In the rows, 128 means zero.
M: 3 groups of rows, each row roughly a mix of its group's hidden directions
M (114 x 10)
[[106 109 175 161 126  76 121 123 118 115]
 [118 165 142 117 137 126 152 161  75 100]
 [137 115 149 137 153  71 106 151 116 163]
 [112 145 120 103 143 110 149 149  79  82]
 [ 89 123 108 123 120 162 158 116 170  93]
 [110 107 164 141 158  73 113 140 143 147]
 [136 148 146 100 148 106  88 138  91 168]
 [122  87  98 164 142 126 167 155 152 115]
 [149  84 131 104 104 148  94 130 169 147]
 [121 146 177 126 113 117  91 114  84 106]
 [103 111 171 141 169  97 103 142 123 154]
 [128 166 163 148 123 141 159  99 116 171]
 [160 143  86 109 112 117 132 127 186 131]
 [113 169 143 143 117 127 174 150  89 105]
 [130  88  92  98 135 123  82 151 125 105]
 [113 141 154 165  81 170 145 142 125 115]
 [147 104 114 110 161  78 106 104 143 155]
 [105 143 133 146  98 173 148 145  82 114]
 [139  88  89 136 145 119  70 131 136 123]
 [127 117 123 119 126 174 140 130  60 130]
 [130  91  85 110 142 124  76 137 110 116]
 [107 116 111 129 131 129 167 110 192 145]
 [116 148 152 141  82 154 163 163 129 105]
 [110 114 131 128 120 163 143 128  59 147]
 [131 130 158 137  82 176 146 164 138 120]
 [147 152 110  88 119 168 146  99 148 161]
 [116 144 138 155  97  86 167 128  90 116]
 [132 143 126 150 124  88 112 124 194 118]
 [ 99 100 126 145 112  86 168 121 160 106]
 [117 143 135 151 133  80 112 104 184 128]
 [134 112 114 122 162  82  99 104 158 159]
 [142 102 137 115 121 181 141 137  76 141]
 [139 112 130 112 145 143  89 105 169 176]
 [140 138 139 133 127  88 107 117 194 112]
 [146  86 112 133 129 133  77 118 166 153]
 [116 110 113 119 129 161 134 139  62 156]
 [136 144 141 157 134  98 126  99 189 110]
 [149 159 160 121 121 114  68 124 102 120]
 [129 137 148 139  91 182 154 154 110 105]
 [148 113 150 116 148 135 104 107 188 156]
 [118 136  84 147 104 145 147 110 183 117]
 [112 124 162 133 155 109 100 143  75 155]
 [149 132 121 150 141 177 106 153  85 103]
 [138 145 138 143 125  89 108 108 187 103]
 [113 168 161 136 114 123 181 108 144 152]
 [135  94 169 121 166 123 128 165  96 111]
 [116 119 133 128 116 179 152 138  70 136]
 [124 135 178 148 122 136  95 117  84  98]
 [119 162 162 147 108 114 178 105 133 155]
 [107 128 112 124 121 164 138 141  59 134]
 [119 161 162 146 109 126 175 102 147 159]
 [114 147  95 100  97 170 162 100 131 120]
 [144 102 123 121 143 157  92 104 176 157]
 [112  96 171 166 142  80 127 136 128 122]
 [ 96 133 114 122 120 137 156  93 185 149]
 [145 101  95  93 163  96 111 138 130 162]
 [148 139 122 155 137 114 141 133 199 109]
 [117 120 174 183 122 103 103 113 129 112]
 [130  88 120 115 111  96  97  96 143 171]
 [182 127 143 158 138 139 100 142  86 142]
 [110 119 119 119 123 169 141 144  63 145]
 [125 102  84 110 146 127  82 158 117 102]
 [146  89 131  93 139 127 105  95 174 142]
 [122 135 146  88 149 127 111 116 171 177]
 [121 175 166 147 123 115 173 148 111 118]
 [129 147  87 106 116 183 151 109 147 141]
 [159 141 162 111 138 149  99 133  72 133]
 [173 141 127 171 132 121  88 129 117 165]
 [149 128 142 124 132  78 123 117 190 121]
 [152  94 143 102 149 121 102 103 179 138]
 [127 159 163 147 105 149 173 110 149 155]
 [155 110  95 116 139 164 167 141 169 121]
 [115 106 177 145 143  77 109 141 126 105]
 [150 131 119  95 151 157 115 162  75 131]
 [127 130 112 108 168  81  91 101 151 131]
 [144 126 139 113 130 124 109 161  66  92]
 [128 106 122 115 124 178 128 144  72 151]
 [119  97  79 113 131 118  95 157 117  93]
 [127 168 163 143 126 156 177 111 148 142]
 [113 135  98 135 106  85 127 123 186 116]
 [114 132 156 122 113 101 116 129  58 119]
 [ 99 124 184 129 138 107  98 131  98  99]
 [117 136 167 142 114  68  96 117 113 124]
 [102 127 179 117 136 116 105 130  75 114]
 [105 147 143 168  96 181 138 130 113 113]
 [133 168 186 128 131 137 168 126 145 142]
 [144 131  87 121 137 154 149 127 188 149]
 [153 112 118 152 165 105 120  86 168 142]
 [152 104 107 133 152  71 114  99 136 153]
 [125 155 137 146 130 123 152 176 109  76]
 [155 131 189 134 121 110 103 116  91 116]
 [124 153 126 140 124 140 149 159  71  89]
 [147 104  98 121 180  98 134 116 147 161]
 [122  94  86  97 131 118  94 133  86 114]
 [113 164 137 130 119 128 165 168  93  92]
 [116 116 124 123 116 166 147 143  62 145]
 [129 100  92 100 152 123  81 144 100 108]
 [137 105 112 113 132 163 138 138  62 144]
 [132 130 165 136  93 181 157 152 136 115]
 [135 145 136 121 124  77 108 126 185 109]
 [ 83 145 151 130 122 106  92 124  79 122]
 [123 107 135 114 115 158 148 136  61 147]
 [117 113 123 125 129 175 153 142  71 149]
 [107 174 152 128 131 125 187 111 139 135]
 [165 151  86  93  95 147 146 118 145 116]
 [123 136 119 133 119 116 145 144  60  90]
 [145 139 131 137 118  88 119 134 196 112]
 [122  91  94 102 116 145  93 140 172 138]
 [104 170 143 153  98 137 169 125 134 164]
 [107 115 136 116 111 160 140 137  62 148]
 [ 94 152 145 153  89 173 139 150 114 114]
 [136  90 128 104 120 110 100  88 147 172]
 [132 142 135 138 136  84 111 112 192 116]
 [136  81  90 130 132 110  73 132 127 127]]

one row of each group, then the others: which group is each in?
[167 107 120  79 174 123 138 135 147 130]
K
[130 106  98 118 144 121  74 173 120 110]
H
[162 129 153 132 154 125 102 139  88 175]
Y

[107 169 130 153  93 147 121 137 121  76]
K
[153 171  93 122 103 154 112 101 138 158]
Y
[137 137  77 105 144 181 135 149 127 145]
Y
[128 153 145 150 114 116 164 147  78  93]
H
[124 111 111 119 125 165 151 152  68 146]
K
[131 175 169 146 149 148 164 119 152 140]
H
[102 146 124 109 128 190 135  98 158 124]
Y
[148 150 122 110 120 161  97 143  79  96]
Y
[145 100  97 128 132 119 176 139 179 131]
Y
[ 99 126 106 124 127 159 141 151  69 152]
K
[163 117  87 137 173 109 105  98 139 128]
K
